One turn moves each row of this set onto another row. After a few examples, where does it send each row asked below?
lugem: [-17   3  -9   3  14 -27  22  29  19  -3   7 -30   0   3   0   1  -4  30
  -3 -39 -49 -12 -21  16   6  -6]
gakov: [  6   2   4   4 -15   2  22 -13   1  34   0 -13  10  35 -18  18  -5  37
   9 -37 -27   6 -12   0  38   5]
Kosu: [ -5 -36   2  16  12   1  14 -32   3 -10   3 -10 -16  -9  -5  33 -14  26
  -1 -32 -30  15  12   7  11 -13]
nek: [  5 -27 -14  -3  -7  10  26   5  51   1  -1   3   7   4 -19  24 -12  32
  32  -9 -30  34 -23  -9   0  -7]
limar: [ 25 -19  -9  15  26   8  40 -17  22 -10  -2  -8  15 -12  16  -8 -25   5
  21  -8 -33  16 -20   0 -11 -15]
dite: [  6  -7   6  11   3  -3  24 -13  25  46  -5  12   6  18   7  25  -2  34
  24 -18 -29   1   0 -10   6  20]
Tado: [ -3   8  22  -2 -11  -6  15  -9  18  31  -1  -6   3  24 -17 -13   8  16
  15 -32 -28   0 -17 -25   4  25]
Fep: [-12  -2  10   7  18  -7   7  -4   3  -9  -1   5  -7   9 -11 -36 -16  19
  33 -31 -17 -14 -21   1  -7 -45]
gife: [  0   7 -21  12  33  12  12 -14  -7 -14  -5   7  28   0  -3  44   1  32
  13 -27 -15   2 -25  17 -10  -5]
Tagum: [ -5 -16 -27  20 -10  -2 -10   5   2   3  -4  -9  -2  48 -16  -3  -6  45
  30 -25 -20   1 -28   6  -3 -18]
Gulis: [ -2  -5 -21  13 -13 -21  17  -5  11   2  -4 -43  -1  25 -12 -17 -21 -14
  11 -26 -30  -2  -1 -13   4  10]
reful: [ 11  11   9  19  23  -8  15 -19   7 -10  -1 -21  30  23  -2  22 -34 -11
  37 -21   6  11  -8   1  -3  -9]
mapub: [-15  10 -35 -18  22 -13  15 -28   7  19 -20   6   1  -3 -13  10 -19  20
  -4 -10 -14  27 -21 -10  -9  -6]
Binir: [  7  -3   1 -13  22   0  34  -2 -15  -6  30 -14 -20  29   8   5  -5  14
   5 -42 -12  -7 -27 -25  -3 -25]
bere: [ 20  17 -10  -6  20  -4   9  20   8 -10  18  -1  11  -6  -4   0   9  38
  24  -5 -13  -6 -17 -18 -36  -2]
Vago: [  2   8 -42 -25  18 -26  28  -1   6  21 -12 -10  12   5 -18 -20 -15  30
   0 -25  -8   5 -13 -11  -9  -8]
rubus: [ 24   4  20  10  22 -11   8   6   0  -8  -4 -12   9  15  -5   8 -44  16
  43 -24   7   4   1 -20  -9 -15]
Dut: [ 16   4   4  -1 -21  22   7  23  23   2   5  -7  10  24   2  34 -32  12
  31  -6  -5 -10 -19  -1  -3  -8]
lesu: [-17   9  -4  11  16 -16   8  10  18  -2  -1 -15 -18  -5  10  31 -11  29
  -5 -14 -53  10 -25  18  10 -11]
bod: [ 16 -22 -16  -8  -1   9  14 -24   8   0  -9  22  -4 -28 -21  29   6  31
   7 -14  -5  -1  -9   2  -1   3]
Nev: [-20 -11  -6   3  -2 -28  27 -13  22  19 -21   4 -17  -6 -19  16 -26   1
  42 -20 -24  -6   9   1 -13   6]
ligo: [ -6   2  17  -1 -13  22  15  14  23   5 -16  -6   7  22 -13  33 -23   3
  33 -35  -3  -8 -14   5 -30  -1]
les: [  2  -8 -10   3 -11  -9  11  -4  15   2 -16   0 -11  20   2  18 -44  15
   8 -21 -29   6  14  -5  36 -28]
zeguk: [-27   4 -42  -3  24  -7  13   4  14  29   4  -5   5   6 -13  -1 -23  26
 -12 -24  -5  21 -11 -12  11 -21]
gomo: [  4 -17 -23  -2 -10  -6  14  -6   9  11  23  -5   6   5 -17 -16  24  18
   3 -25   2 -18  -2   5 -30   1]
zanam: [  0  -9   4  10   0 -15   9  -4  16 -10  26 -35 -16   9 -19 -17  11  17
   3 -31 -15  -5  17   4  11 -24]
tirum: [ -6 -18 -22   5  -1  21  -7 -13  20 -10   9 -12   2  19 -15  16  14  31
 -17 -38  -6  11  -2 -13  12 -20]
soga: [  6  -3  -5  10 -11  19   5  17   6  -8 -12 -28  20  26 -12  26 -24   8
  32 -31  -5 -19 -30  -5  -8  17]
tunol: [ -9  -7  18   8  13 -10  19   1   1  -1  23 -15  22  10 -20  20 -47   0
  44 -33   6  10  -9 -12  -5 -11]
Goko: [ 16   9  -4   5  42  -2  44 -10  -1   3  10 -11 -25   0   3  13  11  -1
  23 -21  -6 -10 -27 -14 -11   0]
marun: [  5  -8  -1  15  -8  10  26   4  14  10 -22  14  11   2 -18 -24  -3  -2
  13 -28 -18   5 -36  25 -15   1]
puge: [ -7  -6  -5 -10  41   1  45 -14  10  -6  13   2  -9  12   0  41   0  15
  23 -41  -9  -9 -23 -10  19 -24]
gik: [ -4   6   2 -15   9 -35  26   5  11  -5 -11 -14 -12  -7   3  13  -7  32
   6 -23 -56  -3 -25  18 -23   0]
Lub: [  9 -25   0  -1   9 -31  17 -31  13 -14   4   1   0 -17   0  -6   5  12
  22 -14 -25 -24   2   4  -6  10]
Moret: [-16 -17 -20  17  20   0  25 -18  10  -8  13 -38  -4  10 -32  20 -18  33
  45 -26 -25  21 -21   2   1 -31]
loz: [-16  10   4  -8   8  20  18  18   0 -10  31 -10  19   6 -23  13  -3  24
  -7 -47 -14  18 -19   0 -14 -28]

Lub moves to bod
Tado moves to Goko
Nev moves to gife
Now these:
Dut moves to tunol
zeguk moves to lugem
Moret moves to Tagum

One turn moves each row of this set onto another row. After a few examples, where does it send each row asked below?
Gogag: [ 16  17 -12  40   1 -12  -4   3 -10 -19  25  29  14  22  65  14  -4  16
   1  14  -9  -6 -13 -12  10   2 -26  11   6  33  10]
buz: [ 11 -13 -21  31  20 -10 -15  -4 -24 -21  36  28  -3  28  53   0  13   6
  -5  29 -17   9 -10 -15   6   3 -17  20  -2  44  -4]
Gigu: [  4 -15   2  29  14   9   5  -4 -19 -18  20  17   5  30  53 -16  14   1
   8  29   7   1   9  13  24  19 -26  28   5  28  -7]
vufim: [-10 -18 -12  -4  -3 -20   4 -24  11  -9  12 -18  -6 -16  -1   4  -6   3
  -1  10 -45  18 -21 -14  29  -5   0   6  -8  -5  20]
zedun: [ 18 -33  -6  12   0  11 -11  18   0  -9   8 -12 -15  -9  -6   0   9  26
   8  17 -35  11 -20  17  -9 -12  14 -23   1  25  14]
rir: [  3   1 -24  32  15  -6 -15  -7 -23 -28  34  32  -4  17  55   3  -2  15
  15  23  14   5   6  -3  19   1 -16  -5  15  25   4]
rus: [ 12 -39 -10  10 -20  -4  -1   6   3 -20  33 -43  -1   2  -3 -23  18  16
  15  14 -21   7  -1   8  14 -13   9  -8   1   4  24]
vup: [ -4   5  -4   8  -6   9 -11  -9  14 -17   3 -15 -13 -25  18  -4 -22  43
   9  21 -39   9  -1   3  24 -11 -10   0 -19 -14  26]
takod: [  7 -28  -4   6  -1  21 -18  19   8  -5  24 -19 -34  -6  -3  -3  12  28
  12  12 -19  15  -9  11 -10 -14   7 -10 -10  15  13]
Fase: [  0 -36   9   1  -6   3  -2   5  14  16   8 -19   0  -5  19  -2   5   1
  -8   6 -52  20  -6 -20  23   5  -3  -3  13  -3  21]
bol: [  2 -13   6   7 -13   4   6  -8  17  -9   1  -9 -13 -21 -11  21   0  21
  12   8 -33  -1 -17  16   4  16   8  -2  -6  24  10]
tebuz: [ 27  11 -12  24  -2 -32   2   9 -10 -15  13  32  -5  15  59  -4 -16  36
  -5   0  -8 -14  -5  -3  32   5 -12  18  11  37   9]
baf: [ -1 -26  -3  -3 -15  16 -14   2  10   0  22 -20 -18  -7  -3   7  13  12
  19   3 -30  13   7  10 -12 -11   9 -13   4  15  18]
guve: [  4   6 -13  26  -5  -7   5 -11 -12 -22  34   7  15  36  58 -15  14  -2
   5  21  -6  -1   4   1  10  -9 -31  41 -13  24   9]
lun: [ 14   6 -19   6  -6 -20   2   1 -17 -14  23   5  -3  33  61 -30  -3  18
   4   3 -12  -4  22   8  18 -25 -20  43  -5  21  10]
nef: [ 15   0 -35  12   6 -24  -6  -3 -31 -25  33  20 -26  18  48 -13  -5  33
   9  10   8  -2   9   6  33  -2   0   7   8  38   4]
fetam: [  5 -35   3   9 -24  -8  -3  -2  16  -6  37 -30  -5  -9   1   0  14  12
  10   0 -25   3   4 -12  23  16   9  -9  13   5  23]
Mife: [  9 -11  13  16  -3  11   2   7  20 -17  -3 -10 -21 -23  -6   6  -8  39
   9  16 -20  -4 -21  21  13  14   0   3 -14  14   7]
gegu: [ 17  -2 -17  32  12 -22 -20 -12 -20  -7  26  12 -19   0  65 -10  11  20
  28  18  17   5   4  -4  29   2  -3  -8  20  28   6]
gebu: [ -9   1  -3   0 -17  14  -4 -23  13  -3   0 -10  -4 -25  14   4  -8  26
   8  17 -50  11   5   8  18   3  -5  -4 -14  -1  29]
rim: [ 13 -13  10  17 -15   8  10  -2  13 -20  -9 -15   2 -21  -2  -9  -2  35
  11  22 -27  -6 -13  33  20  11   1  -6 -10  11  21]
Doba: [  6 -30  -1   6   7 -17  11   3   7 -11  -7 -25   9  -5   2 -13  -8   5
  -6  17 -48  16 -33  -2  24 -19  -4   9  -3  -9  14]
zames: [ -1   8  -7  22  13  -2  12   3 -12 -18  12  21   9  32  50   1  -2  -8
  14  12  17   3  -9  16   6 -14 -28  24   9  17  -2]
Muli: [ 29  20  -2  39   4 -31 -11  -1  -3  -2   7  18  -2   2  69  11   0  23
  18   8 -11  -9 -18  -5   4  -5 -12  13  10  39   4]
Ruko: [ 11   3 -12   1  14  -7  10  14 -20  -3  -2  24 -18  31  49 -19  -8  10
   4   1   7   4  -3  26  17 -21 -15  28   6  27  -2]
Vuvi: [ 12 -32   6  14  -3   7  -1  26  13   8  15 -35  -5   0  28  -8   1  21
 -11  11 -49  16 -17 -27  27   4  -8   0   6  -3  18]
Zami: [ 15  13  -4  26  -8 -23   0 -22  -8  -7  14 -12   6  14  69 -20  15  11
  24  18 -15  -5   6   6  10 -13 -22  47 -14  25   5]
doz: [ 22 -37   2  22 -13  -4  -6  17   7  -4  14 -28  12  -6  23 -14   3  26
  -7  17 -53   8  -8 -18  29   5   1 -17  14   1  28]
Vepu: [ 19 -11  -6  13   1   4  10  12 -25  -5  10   6 -10  32  62 -27   5  24
   1  14  -9  -5  20  17  31  13 -14  32   6  39  -4]
Papu: [ 11   7  -1  19  12 -19   2  -3  -8   1   3   5 -10  15  55 -11   9  -2
  33   4  23   4  -8  21   4 -25 -13  23  11  19  -3]
Sevu: [ 19  -8 -23  27  22 -32 -19 -18 -26  -6  23   5 -16  10  64  -6  16  11
  12  28 -27  11 -13 -19  12  -6  -5  25  -3  44  -7]
bevib: [  3  -6 -19   8  -5  -7 -12 -16   4 -23   3 -10  -1 -22   9 -10 -15  33
   7  25 -46  13  -9   6  20 -25  -1 -13 -13  -8  34]
zipiz: [ 11 -34  -2  16 -21   0  -3  12  13 -12  47 -44 -16  -1   5 -14  17  26
   8   8 -16   3  -2 -10  24   8   4  -2  -4   4  21]
vob: [ 24 -13 -25  15  15 -33  -3  11 -26 -18  24  16 -18  30  49  -5  -3  21
  -7   8 -22   1  -9 -12  15  -6  -3  32   6  51  -9]
Vip: [ 14 -19   5  25  17  -7   5  -8 -20   7   3  -5  -9  16  65 -26  23   1
  19  26   1   7   0   8  31  16 -14  30   9  30 -12]
Zup: [ -4 -16  -9   5   8 -18   5   0  12 -16   9 -31 -10  -8   7  -2 -18  13
  -2  13 -40  17 -31 -19  28 -18  -8  17 -12 -14  12]

zipiz moves to takod
vob moves to Vepu
Vip moves to gegu
Now these:
Gogag moves to guve
gebu moves to vufim
zedun moves to rim

